name the system of each run
trace 1, j_207 (8 x 22)
[[  8  12   1  18  17  19   8 -36   6  44 -18  13  14   0 -10 -15 -14  17
   28   2 -14  22]
 [-26 -12  -4   7  15  21   3  17 -15   8  28  10  -2  47  -9  -6  35 -24
   -2   8  14  -8]
 [ 14  37 -20 -25  -4  14 -10 -14  29  -8 -12 -31  28  -3   6   6  13   9
    2  16  25  22]
 [  9  -8  46 -16 -13  -8   0 -25  -3 -20  17  17   2  20 -27   0  -4 -16
  -29 -13   0  15]
 [ -7 -25  -2  20   0  -1 -29   5  18 -36  12 -20 -24  -1  10 -24 -15  25
   18  19  12  13]
 [ -9  12  24   5  32   0  17 -45  13  38  -1 -13 -22  -9  -9   5  -7   2
    7 -17 -10  10]
 [-25 -10   1  10  13  -3  18  32  -5 -10  14 -35 -16  27   4   0  26 -10
  -24  18   8 -25]
 [ 19  29   2 -13  -7  -1   5 -22  28   1  -4 -36  35 -32  22  21 -15   1
  -19   7   3  -7]]
trace 2, j_273 (8 x 22)
[[  1   0 -43   6   0   2 -18  18   5  11  -5   6  -4 -40  34  12  -8   7
   29 -10  -3 -11]
 [ 13  13  13  -3  -9   0  32   6 -24  20 -25  26  21  24 -33  -9   8   1
  -13   3 -17   4]
 [-28 -16 -13 -13 -18   3 -37   2 -11 -29  33  23   2 -12  12  23 -12 -19
   16 -11   5 -10]
 [ 29  21 -21  -6  -5  -5  13   7   0  12 -52   5  -7  -6 -17 -21   3  33
   19   1  -6  27]
 [-21 -22  36  -4  -9   0 -14 -26 -17 -17  31  32   0  16 -22   8 -16 -21
   -5 -14  -9   3]
 [ -7  -2 -38   4  13  -4 -12  16   7   7 -18  -7 -41 -22  14  -6   7  21
   38 -10   7   9]
 [ -7  15  33 -14   4 -10  32 -23 -20  14 -13   6  -1  22 -41   4   3   0
  -17  -9 -15   7]
 [-24 -24  -7  -4  -6 -15 -24  17   0 -30  27  -4 -37 -20  20  17  -5  -9
    5 -18   4 -19]]
trace 3, j_975 (8 x 22)
[[ 27 -14  21  -2 -13  -5 -13 -15   5 -21 -12  23 -14  10 -23 -32 -13  19
    7  -5   1  42]
 [-39 -25  -4  33  20  19 -12  -6 -12   6  13   8 -17  21  -6 -20  -7  11
   36  15  -6   5]
 [-14  27 -21 -22  26  20  -2 -14  13  26   0 -10 -14  14  -4   7  39  -5
   18  -9  25  21]
 [-32   7   8 -23  -1 -12  14  19 -21 -22  10 -15 -14  29 -20  19  27 -16
  -25   2   6 -19]
 [  3  -5  26 -10  -3 -11 -14 -20  30 -30  27 -37  -3 -17  18  14 -12 -10
  -27  -3  13  -3]
 [ 25 -14  38  17  12 -23  24 -12   9  17 -12  -7 -34 -13  -5 -18 -17  11
  -16 -18 -16   4]
 [-14  -9   0  36  23  14  12  -7   2  48  16   5   9 -16  22   7 -14 -11
    9  -3 -17 -28]
 [ 26  31 -28 -13   4   4  22  20   7  37 -23   0  16  -8  12   8  28  -8
   -5  -7   7  -4]]
trace 4, j_975 (8 x 22)
[[ 43  13 -21  10  -1  13   5  16  22  12 -28  -9  17   5  11 -30  16  19
    2  18  13  22]
 [-12   2  14   4 -17  15   9  -8 -27  -1   1  28  42  35 -30  -5  -8  -4
   -1  21 -14   2]
 [ 15 -16  -9   9  -2  25 -29  11  26 -17  21   0  11  21  18 -25  17  -6
    4  18  29  18]
 [ -7  16  16  -3   2   2  16 -18  -6 -10 -22 -15   3  34 -40 -18   2  24
    1  24   0  28]
 [-18 -27  21  12  13  22 -19 -14   5   0  49  15  -2  31   2  -5  11 -28
   -3  -2  15   3]
 [  5  17   1   1  23   3  17   2  22   6 -17 -49 -21  17  -4 -18  25  18
   -8  16  20  17]
 [-18   1  41  -6   9   4  18 -29  -8  12  29   4  14  22 -19  15   4 -30
  -30  -7  -7 -15]
 [ 23 -14   6  20  16   3   3  22  32   3  14 -31 -13  -2  32 -12  16  -7
  -28   6  17  -9]]
trace 5, j_958 (8 x 22)
[[ 23 -23 -22  26   3  -4 -15  22  12   7 -15  15 -29 -25  23 -23  -9  17
   26 -12  -4   9]
 [-22  33 -20 -23   9  -8  17  -8 -20  30 -22   5 -13 -14 -16  26  11   3
   20 -23 -13  -6]
 [ 13   6 -16 -25 -27  -3 -10  29  -1 -17  17  10  28  -8  18  22  15 -27
  -21  -6  15 -18]
 [ 19  19  16 -11 -23 -16   7 -18   5 -27 -28 -19  23 -15 -15   0 -28  26
  -16  15 -11  14]
 [ -9 -37  29  27  -4  -8  -7 -10 -15   1  26  30  -4 -11   4   2 -35 -14
   -3 -14 -27 -20]
 [ 12 -10 -32  11  -1  -5 -16  22   0   0 -26  14 -32 -18   7 -18  -2  26
   38  -8   0  18]
 [-24  31 -11 -39   3  -6   7 -19 -14  20  -2   7  -7 -15 -12  41  12 -14
   11 -31  -4  -4]
 [ 17   0  -7 -25 -33 -12 -10  36   0 -40   9  -3  13  -2   9  12  12 -14
  -28   2  15 -11]]
trace 6, j_958 (8 x 22)
[[ 20 -32  -2  25  11   0  -3  31  -1   6  -7  24 -41  18   1 -42  15   9
    9  -8   5  17]
 [-42  28 -30 -14  18  16  -1 -21  -9  23  -4 -15   0   3  -9  21  13   5
   35   4   4   5]
 [ 23   5   9 -25  -4   1   0  13  13  -5  22   7   2  15   7   5  36 -34
  -32 -16  25  -1]
 [-14  11   6   3 -12   0   9  -4  -2 -31 -13 -42  22  17 -16  -6 -15  25
   -9  44  -2   3]
 [  8 -29  39  30  16   7  -6 -31  16  20  35  13  -5  -3  16 -10 -20 -18
  -10 -17  -6  -2]
 [ -4 -11 -25  22  13   1   9  35 -10   7 -27   3 -35  19  -9 -30  16  27
   22  10   0   9]
 [-23  29 -18 -20  18  22  -4 -28   8  33  17  -5  16  -8   9  31  15 -20
   14 -11  13  -2]
 [ 29   6   8 -16 -15  -7  13  33   0 -17  -5   0   7  28  -9 -11  33 -11
  -36   5  16   3]]
trace 7, j_521 (8 x 22)
[[ -1  37  -7 -39  -2  -7  14 -15 -12   8 -33   5  -6   9 -37   9  19  11
    9 -13   1  22]
 [-19 -17  10 -11 -26  -2 -37 -17  -6 -52  23  14   8   2  -9   7 -25   0
    9   5   4  12]
 [ 24   0   3  -7   9 -18  -2  -3  27  -8 -21 -22 -50 -18   1 -17   3  24
    4 -15  13  28]
 [-39 -21  19   9   3 -19   8  -3 -32  -5   8  11 -34   0 -18   9 -20  -1
    5 -15 -25 -17]
 [-19  -6 -37   0  12   9 -25  17  13  -1  18 -10 -25 -15  31  11  14  -8
   27  -6  18  -7]
 [-12  36  -4 -30  -2 -21  27  -3 -13  10 -24 -27   0 -23  -9  37   1   3
  -12 -10 -12 -17]
 [  4 -21   1   2 -30  -7 -21  16  -2 -37  23   6  21 -24  24  16 -25 -14
  -12   2  -5 -24]
 [ 44   6 -17  12   3 -14  18  21  16  22 -39 -10 -10 -30  16 -18  -3  21
    0  -4  -6   4]]
trace 8, j_207 (8 x 22)
[[-22  -6  10 -34 -13 -21 -16  -3 -15 -38  11  14 -37   0 -21  20   2  -8
   -1 -27   4   5]
 [ -7  -3 -11 -13  -2 -28 -11   5   4 -25 -16 -20 -50 -28   2   6  -8  21
   16 -18   2   8]
 [-25   1   7  -9   9 -28  18  -4 -17   8  -6  -8 -37 -25  -9  24 -11   2
   -2 -29 -19 -18]
 [ -9  -4 -18   0   1 -24  13  39 -10  -3  -5 -19 -26 -24  20  17   5  -1
   -9  -9  -7 -36]
 [ 13  16  -9  -5 -14 -21  21  11 -11  13 -24   1  17 -42  11  24 -20   3
  -11 -12 -23 -27]
 [ 14 -21  -8  14 -21 -12   8  40 -24   1  -4  37   9 -13  11   0 -11  -9
   -6 -11 -22 -27]
 [ 10   1 -37  15 -12   8  -4  18 -14  18 -23  31  21 -22  12  -5 -14  13
   32   2 -15  -3]
 [ -2   2 -20  -4  -4  12   5  13 -26  30  -5  57  11  12 -11   2  16 -17
   20 -17 -10  -1]]
trace 9, j_273 (8 x 22)
[[ 39   6  24  -7   4   3  13  -4  20   1 -12  -6  -8  29 -17 -30  23   5
  -24   0  17  34]
 [-37 -16  12   8   7  16 -28 -22  15 -28  39 -24  -3  12   7   3  -9  -6
    6  17  16   3]
 [ 31  19  -3   4  27   3  15  -8  38  30 -19 -31 -19 -10  14 -16  18  11
   -3  -7  15  19]
 [-22 -13  33  10  12   9  13  -3  -1 -10  32 -19   5  35  -9  -3  13 -20
  -33  15   6 -12]
 [  0  16 -22  -5  12   5  -8   2  31   1   7 -43  -1 -27  37  16   4   2
   -1   3  19 -10]
 [ 30   7  26   9  -1   2  31   7   8   7  -9 -16  23  23  -7 -19  11  -1
  -40  19  -2   0]
 [-15 -15  -3  14  -5  16 -26  -5  15 -13  43 -11  29  -8  32  13 -12 -17
   -2  17  11 -19]
 [ 41  21 -21  11   9  16  18  13  22  32 -27 -10  22   2  13 -24  20  12
   -1  15  10  13]]
trace 10, j_521 (8 x 22)
[[-11  19 -33   4  -1   3  20  38  -7  -2 -18 -35  17   5  10   6  19   9
   -5  32   1 -23]
 [ 19   9  18   4  -6   8   6 -28  13  26  15  10  47 -27  17  19 -21 -21
  -20  -6 -12 -14]
 [ 34  -9  -9   7 -19  -1   8  48  -5 -13 -11  12  14  23   1 -25  19   0
  -19  16   9  -1]
 [ 12   5   5  29   6  18   9 -31   4  33 -16  17  33  -3  -5 -16 -26  16
   18  13 -19  12]
 [ 13  -7   2 -14  -4  12  -6  11  -7   4  13  41  -5  34 -15 -12  37 -24
   -4 -16  18  18]
 [-20  17 -10   0   0  16  -3 -22  -1 -12 -16 -19  18  22 -23  -9  -6  30
   24  36   2  24]
 [ 11  -6  40 -22   1   1 -13 -35  19  -9  28  13 -17   6  -8   4   5 -22
  -18 -29  14  23]
 [-23 -11   2  11   4  -9   2  18  -7 -34  -9 -34 -31  26 -14 -20   4  25
    2  25   7   7]]
trace 11, j_370 (8 x 22)
[[-29 -14 -11  28  -2  -4  -8   4  -7 -14  -1 -19   1 -22  13   2 -37  25
   21  21 -17 -17]
 [ -1   5  -7   7  23  -2  20   0   1  53   4  13 -16 -26  16  15   6 -16
    6 -33 -11 -18]
 [ -9   7 -25  -7 -22 -13  17  48 -35 -13 -20   3  15   8  -7   9  11   3
   -7  14 -11 -26]
 [ 18  26   0 -27 -19   4  -6 -24  12   4   5  12  44 -28  10  29 -12 -16
   -9 -11  -1   0]
 [ 41 -20  25  20 -18 -14  10   9  -5  -7 -20  23   5   2 -11 -32 -21  14
  -17   1 -17  12]
 [-27 -12  -8  15  -4  18 -24 -24 -14   2  14  33  20  -1  -5   2 -26   3
   39   8 -13   6]
 [ 11   0  -3  -9  12  -2   8   8  -8  27 -14  37 -38  11 -20 -13  26  -4
   14 -35   2  19]
 [-37  14  -8 -35 -22  -5  -7   4 -25 -43  -3  -3   3  24 -33  17   8   3
    6  11   3   6]]
trace 12, j_370 (8 x 22)
[[-36   0  19 -24  -6 -10 -20 -37  -4 -33  17 -10 -14  -7 -19  22 -22   1
    8  -8  -1   9]
 [  6 -15   9  -1  12 -27  -3   1  14  -8  -5 -10 -62 -25   5  -5  -5   9
    2 -31  -1   9]
 [-47   7  -6  -2   4 -16  11  -1 -19 -11  -7 -32 -20 -13  -9  22 -18  16
    9   6 -18 -23]
 [  0   2  -6 -14   4 -21   5  12   4  12   6  -5 -24 -39  26  29  -2 -17
  -11 -36  -4 -29]
 [  5  15 -12   0 -19 -23  23  24 -16  -9 -36 -20  13 -24   0  11 -19  23
  -11  13 -23 -23]
 [  7  -2   9   5 -13  -4   0 -13  -4  16  15  21  33 -36  19  26 -29 -20
   -9 -17 -19 -27]
 [ 34  -9 -15  16 -17  -8   8  27 -14  12 -33  32   8 -15   0 -20 -15  18
   10  -1 -23   1]
 [-18   8  -4  -6 -15  10   0 -19 -29  14   2  43  35   4 -18  17 -15 -11
   17  -4 -18  -2]]

runs to name
trace 13 (2 x 22)
[[ 31  -5  13 -27 -27 -31 -12   5   9 -38  -6   3 -17 -24   0   5  -9   3
  -21 -23   3  10]
 [-11 -28  13  30  -4 -15  -5  -6  -9 -12  -4   4 -16 -24  -1 -10 -46  21
   15   1 -29  -6]]

j_975
trace 14 (2 x 22)
[[  0  20   7 -23 -10 -33  10 -14  -4 -15 -28 -20 -16 -33 -13  20 -24  23
   -6 -12 -18  -1]
 [-12 -31  14  10  -3 -26  -1  20 -17 -10  21   9 -34 -20  10  11 -14 -13
  -11 -26 -16 -30]]

j_207
trace 15 (2 x 22)
[[-21  10   4 -25  17   6  -9 -18  11 -11   7 -16 -33  24 -20  -2  28   1
    9 -10  26  30]
 [-17  -2  19 -17   9 -11  -4  -4  13 -34  15 -41 -40  15  -7   0  14  -1
  -17   0  21   8]]

j_370
trace 16 (2 x 22)
[[ 28  23  -3   7   2   9  34   9   4  41 -15  -4  40  -3   9   3  12 -10
  -22   6  -9 -16]
 [ 18 -11   0  14 -24  14  -3  22  -8  -6  10  24  54  13   9  -7  -4 -14
  -15  23  -3 -14]]

j_370
trace 17 (2 x 22)
[[-29  29  16 -37   9  -1   6 -43   0  11  11 -12  -5  -2 -19  34   5 -14
   -4 -20   3   4]
 [ 16 -25  11  -5 -14 -29  -7  33   4 -41   1  -9 -41  -4   5 -10   4   4
  -20 -11   7  -1]]

j_370
trace 18 (2 x 22)
[[-18 -16  11  32  30  30  -1 -15  14  28  33  -7   2  20  14 -11   7 -14
    6  13   6  -5]
 [-12  24   4 -12  20  15  24   3   5  22  10 -24   5  32  -7   6  44 -20
  -22   8  18  -8]]

j_521
trace 19 (2 x 22)
[[ -6 -23   3  24  -9  14   3  29  -8 -16  26   1  32  27   8 -10   4 -13
  -22  29   4 -23]
 [ 24   4   8  21  12  18  -4 -32  28  17 -14  -8   9   1  -3 -30 -16  26
   16  14   2  36]]

j_958
trace 20 (2 x 22)
[[ 17  13  -5 -24 -39  -3  -7   4  -6 -18   2  20  47 -14   4  22 -13 -12
  -15   2  -6  -8]
 [ 45  -5  22   8 -20  -5  -1 -17   8   5 -16  29  22 -15  -6 -20 -28  12
   -4  -5 -15  22]]

j_370
trace 21 (2 x 22)
[[-24   3   1 -23 -33   5 -22 -11 -18 -43  15  15  34   7 -18  21 -19  -5
    4  14  -3   2]
 [ 40  -4 -13   0 -10  -6 -20   2  20  -3 -23  17 -15 -25  10 -19 -11  22
   23 -14   5  31]]

j_273
trace 22 (2 x 22)
[[  8   3 -14   1 -14   0  -3  14 -10 -24 -37   2  -7  18 -24 -29  -2  37
   22  21   1  32]
 [-29   1  27 -15   9  11 -11 -49   2   6  35  15  -2   8 -13  21  -5 -25
    4 -20   2   8]]

j_370
trace 23 (2 x 22)
[[  2  15 -21  -7  -5 -19  13   6 -19  12 -44  12 -17 -24 -15   2 -12  26
   24 -14 -22   2]
 [-13 -19  25  -4 -14 -20   5  -2 -33  -6   7  42 -14   0 -23  11 -18 -11
   -6 -28 -24  -8]]

j_273
trace 24 (2 x 22)
[[-17  -5 -25 -19 -28 -16 -25  31 -11 -55  -2  -5  -7  -7   1  10  -4   9
    8   9   9  -5]
 [  4   9  26 -23  -4 -21  -8 -40  18 -16   4 -19 -15 -36  -2  21 -27   4
   -9 -24  -3  10]]

j_958
trace 25 (2 x 22)
[[ -4  11 -44  -1   6  19 -17   7  12   1 -19  -9  -9   4   2 -14  15  23
   41  14  17  28]
 [-11  23  26 -36  -5 -10  11 -38 -12   4  -3  12  -5  -2 -30  26  -5  -8
   -8 -27  -9   9]]

j_521
trace 26 (2 x 22)
[[ -2 -27  11  -4 -17 -28  -7  33  -6 -44  12  -8 -31  -8   5   3  -5  -5
  -23  -8   1 -18]
 [ -3  11  -2  17  -2  -7  12 -16   0   8 -26 -23  16 -29   2   1 -38  30
   11  20 -26  -5]]

j_273
trace 27 (2 x 22)
[[-16  -6  44   8   8   5  14 -23  -1 -13  20 -17  10  36 -21  -7  -2  -8
  -28  20  -1   1]
 [ -2 -37   8  42  18  19 -17   2  17  -1  25  -4 -15  20  12 -34  -2   3
   10  18  10   8]]

j_958
trace 28 (2 x 22)
[[-18  43 -10 -31  -5  -9  23 -12 -14   2 -32 -25   9  -4 -24  26   2  17
    1   6 -11   0]
 [ 21 -24  30  -9 -20 -28  -6  11   0 -30  16  15 -18 -14   5   4 -13 -14
  -31 -26  -3  -9]]

j_273
trace 29 (2 x 22)
[[-36 -15   9   3   1  -5 -26 -19   8 -37  22 -29 -19 -10   4   8 -25   9
   12   9   6   1]
 [ -1  -2   5  12  32 -13  13  -8  20  28  -2 -25 -49 -24  13  -1   2   5
    4 -25   0  -4]]

j_370
trace 30 (2 x 22)
[[-12 -27 -15  23 -15 -12  -3  43 -15 -25   7  -4   0 -13  20   2 -15   2
   -4  15 -12 -35]
 [ 16  24  -9   7  -8   4  20 -12  -2  32 -24   9  45 -28   3  12 -22   7
    6   4 -22 -10]]

j_273
trace 31 (2 x 22)
[[-16 -27 -31  21   1   1 -18  33 -14 -10  -7  21 -35   3   2 -19   0  18
   38   1  -2   5]
 [-33  30 -27 -29   2   7 -15 -29  -8   1 -10  -5   3  -3 -17  21   5   9
   36  -2   4  16]]

j_975
trace 32 (2 x 22)
[[-15  -3   1   2  -8  12 -10 -23 -24   1  -6  42  13  20 -30 -10 -13  10
   33   3 -13  24]
 [-21 -11 -32   2   9  20 -25  20   1 -11  14  10 -22  25   4 -13  29  -3
   31   7  25  14]]

j_975
trace 33 (2 x 22)
[[  3  11 -20  -2 -15  -8 -17 -10  10 -21 -26 -23   8 -33  10   2 -32  35
   23  15  -7  13]
 [ 34 -23  40  22   3  -3  12 -16   3  22   1  33  -3   5  -9 -25 -14  -3
  -12 -15 -15  13]]

j_273
trace 34 (2 x 22)
[[ -3  23   6 -33   8  -6  -2 -20  21 -20  -9 -36 -29   6 -16   3  19  11
   -4  -5  22  29]
 [-33 -16  27   5   8 -10   5   3   0 -20  35 -32 -15  12   3  15   5 -21
  -32   5   3 -27]]

j_958
trace 35 (2 x 22)
[[  6  -1  32 -15   7  15  -6 -25  14   4  33  13   5  29  -9   0  22 -32
  -23 -14  20  16]
 [-15   1 -27  -1   9   8 -21  17  19 -28   2 -36 -22  12  12  -8  20  13
   17  22  27  12]]

j_273
trace 36 (2 x 22)
[[  5   8  11 -24  -5  -5  20  17 -19  -4 -12  14 -11  39 -34  -8  34  -9
  -21  -6   6   8]
 [-26 -17  10  11  -6   8 -20  -7   9 -34  36 -31  19   6  15   9 -14  -6
  -13  28   8 -15]]

j_975
trace 37 (2 x 22)
[[-20 -29  12   7  16  -3  -4  14  -7  -3  23  11 -55  26  -9 -14  22 -14
    3 -20   8   3]
 [-35  23  -2  -9  22   1   6 -24  15   6   6 -55 -13  -9   5  22   2   7
    3   8   8  -7]]

j_975
trace 38 (2 x 22)
[[ 20 -41  29  15 -15 -11 -10  13  -8 -22  17  40 -18  11  -7 -25  -8  -8
  -11 -15  -3   8]
 [ -6  -3 -23  23  23  12   1   2   0  23 -23   0 -26   6  -4 -26   5  29
   42   9  -2  21]]

j_521
trace 39 (2 x 22)
[[-25  13  10   6  -4  17  11 -24 -19   2  -7   0  35  29 -31  -4 -14  14
   10  33 -12  10]
 [ 17 -23   7  -2   4  11 -25   2  12   8  32  36 -18   8  14  -9  19 -29
    2 -30  20  12]]

j_370
trace 40 (2 x 22)
[[ 26   3  -2  27   4  14  -6 -22  27  13 -10 -17  30 -20  19 -19 -29  21
    9  22  -3  14]
 [ -3 -17  32  26  16  18  18 -13  -8  30  21  24  10  35 -11 -16   6 -19
  -11   2 -11  -4]]

j_207
